(in the rows, 128 means zero)
Each path below is one point turned by a fixed rotation once a step. After each direction that follows a path, write how fast that rotation turns it, in deg/step (0 if it stays still).
Each turn is a multiple of 5 degrees from 10 to 175, or 0.
Each row of a path follows its step; steps can be skipped.
Rotation 1:
step 0: [139 127 119 122 122 121 129 121 129 124 133 138 134 133 129 135 121 133
 135 125 124 130 135 130 126 132 134 130 127 134 131 130 135 128 130 127
 134 125 124 119 130 126 139 124 128 122 124 135 136 131 137 127 128 129
 127 131 130 134 125 121 126 129 126 125 133 126 133 125 128 128 128 122
 118 126 139]
step 1: [130 124 123 122 130 126 127 122 130 116 125 115 126 128 128 130 119 133
 132 128 132 121 137 130 125 132 131 128 125 129 119 135 132 123 125 133
 129 132 128 126 123 123 134 130 128 126 133 126 128 121 131 132 132 140
 125 124 126 131 129 126 125 126 127 125 132 125 118 131 140 131 121 116
 129 131 126]
step 3: [134 125 111 131 130 120 128 136 127 129 128 122 133 126 122 129 129 134
 136 131 134 127 140 126 125 140 135 123 129 129 121 127 133 134 137 124
 127 131 130 127 127 134 131 131 134 128 126 134 130 129 130 123 139 133
 127 118 122 127 128 128 124 126 126 130 134 134 134 130 128 136 130 128
 132 129 124]
step 4: [133 122 123 127 133 125 131 121 135 133 131 124 120 122 126 138 128 134
 133 125 126 127 131 127 124 132 124 125 120 127 130 125 133 128 130 127
 128 133 121 137 127 126 135 132 143 130 125 128 135 128 128 124 129 139
 121 121 132 126 130 137 126 131 124 129 131 113 126 131 122 122 130 124
 125 130 136]
step 7: [124 126 129 132 128 125 128 128 132 122 122 126 141 123 129 140 127 123
 131 130 133 126 131 133 129 124 126 126 131 127 136 127 133 120 134 131
 120 130 126 132 132 127 134 124 137 126 125 130 127 131 128 122 128 135
 125 131 119 126 133 126 132 131 123 125 147 127 137 126 128 130 116 130
 132 132 134]
step 9: [128 123 123 130 133 126 129 129 132 118 119 121 131 123 132 126 117 126
 124 131 128 127 128 134 129 134 126 125 132 124 123 134 133 124 132 135
 121 124 126 133 133 122 124 125 131 134 135 128 134 124 131 127 128 132
 131 128 114 133 134 122 117 129 128 128 131 112 125 138 129 133 130 123
 128 127 128]
step 11: [129 119 122 127 127 132 128 125 132 129 128 127 132 126 122 125 131 132
 132 124 135 121 147 132 124 133 134 130 134 132 126 136 128 122 137 133
 128 129 128 128 123 123 132 124 132 132 122 125 140 132 140 123 131 124
 128 120 119 133 134 123 131 124 124 129 132 127 123 125 125 135 130 123
 125 124 128]
step 14: [134 130 122 126 133 122 129 121 136 123 128 127 131 130 127 134 126 134
 132 118 128 124 132 124 120 145 128 125 132 132 121 131 124 127 119 129
 126 130 129 129 136 131 121 122 135 125 123 131 131 132 128 127 137 131
 131 129 125 127 135 129 133 130 127 125 132 126 137 132 127 124 134 118
 126 136 137]
step 15: [135 120 127 128 126 126 131 129 127 127 115 121 129 122 128 142 123 129
 136 131 131 122 133 127 130 129 123 127 133 122 130 131 133 124 129 133
 129 134 128 131 117 131 133 129 136 126 127 134 126 131 132 125 129 126
 121 123 130 136 124 126 134 137 123 127 128 128 138 134 129 127 118 123
 126 139 129]
step 17: [133 126 127 133 128 122 131 130 127 121 131 125 129 121 131 132 121 130
 132 131 122 136 132 127 129 131 134 127 136 131 125 140 134 128 142 127
 126 127 117 124 134 132 129 129 127 131 131 136 130 133 133 131 132 133
 135 127 124 127 130 123 124 136 118 129 135 116 135 138 127 124 124 132
 125 131 127]
Directions:
[127 127 127 129 128 128 128 128 127 130 128 130 129 126 127 128 126 128
 131 128 128 128 127 126 129 128 129 129 126 128 131 125 128 129 131 127
 127 128 128 128 128 127 128 129 131 127 130 128 128 129 129 128 129 130
 128 127 127 127 126 127 128 128 129 129 128 128 127 128 126 128 128 130
 127 126 127]	85
[129 129 128 129 128 127 129 130 126 129 128 128 129 127 128 128 126 127
 126 129 128 130 128 127 126 129 129 126 131 130 127 127 127 126 130 125
 126 127 128 127 131 129 127 128 128 127 128 127 126 127 126 129 128 127
 128 127 128 127 128 129 127 127 128 126 130 128 128 127 126 129 129 128
 125 130 128]	100
